One turn moves each row of this set onto another row. After a few examples, where does it send each row asked below?
q_480: | -2.62 | -1.03 |  1.12 |  1.34 |  0.21 | -0.83 |  0.94 | -1.40 | -1.25 | -0.47 | -1.49 | -0.94 | -0.82 | -1.97 | -1.71 |
q_487: |  0.03 | -0.78 | -1.15 |  2.00 |  3.65 | -2.01 |  1.54 |  1.07 |  1.14 | -1.60 |  1.34 | -2.20 | -2.14 | -1.25 | -1.54 |
q_56: | -2.81 | -0.72 |  1.06 |  1.56 |  0.25 | -0.85 |  0.02 | -1.64 | -1.14 | -0.47 | -0.99 | -0.95 | -0.52 | -1.65 | -1.58 |
q_641: | -1.24 | -0.83 |  0.78 | -1.46 |  0.81 | -1.44 |  1.38 | -1.66 | -0.10 | -0.15 |  1.63 | -1.61 | -1.69 | -1.77 | -1.11 |
q_297: |  0.33 |  1.03 |  0.68 |  1.86 | -0.75 | -0.73 | -0.46 | -0.52 | -1.10 | -0.97 |  0.56 | -2.81 | -0.95 | -1.16 | -1.42 |
q_564: | -3.71 |  1.76 | -0.03 |  2.67 |  2.59 | -0.71 |  3.57 | -0.46 |  0.03 | -2.58 | -0.74 | -2.38 | -0.08 | -1.50 | -1.35 |
q_157: | -0.96 |  2.22 | -1.10 |  1.61 |  0.09 | -2.63 |  2.02 |  1.35 | -0.07 | -3.86 |  0.05 | -1.41 | -1.55 | -2.14 | -2.69 |
q_496: | -1.27 | -0.30 |  1.15 | -1.26 |  0.82 | -1.30 |  1.80 | -1.28 | -0.08 | -0.17 |  1.89 | -2.49 | -1.83 | -2.02 | -0.70 |
q_226: |  0.26 |  1.68 | -1.16 |  1.16 |  0.54 | -2.45 |  2.39 |  1.37 |  0.17 | -4.20 | -0.34 | -1.26 | -1.05 | -1.87 | -2.48 |
q_741: | -3.34 |  1.26 |  0.08 |  2.12 |  3.00 | -0.39 |  3.48 | -1.38 |  0.92 | -2.67 | -0.45 | -2.72 |  0.24 | -1.52 | -1.05 |
q_780: | -3.43 |  0.98 | -0.46 |  2.69 |  2.31 | -0.38 |  3.37 | -1.67 |  0.34 | -2.90 | -0.49 | -2.01 |  0.39 | -1.40 | -0.97 |
q_316: | -0.05 | -1.13 | -1.56 |  1.10 |  3.42 | -1.53 |  2.21 |  1.05 |  1.40 | -1.44 |  1.21 | -1.95 | -1.94 | -0.97 | -1.05 |
q_230: | -0.11 |  1.77 |  0.83 |  0.97 | -0.70 | -0.62 | -0.36 | -0.51 | -1.01 | -0.79 |  1.07 | -2.36 | -0.79 | -1.12 | -1.63 |
q_756: | -0.93 | -1.18 | -1.50 |  1.70 |  3.84 | -2.12 |  2.06 |  0.47 |  0.81 | -2.03 |  1.47 | -2.04 | -2.00 | -1.34 | -0.31 |
q_699: | -0.98 |  1.69 | -0.52 |  1.46 |  0.57 | -2.55 |  1.94 |  1.02 | -0.08 | -4.22 | -0.58 | -1.21 | -1.26 | -2.52 | -3.23 |

q_780 turns into q_316
q_741 turns into q_487
And these:
q_226 turns into q_564
q_56 turns into q_641
q_480 turns into q_496

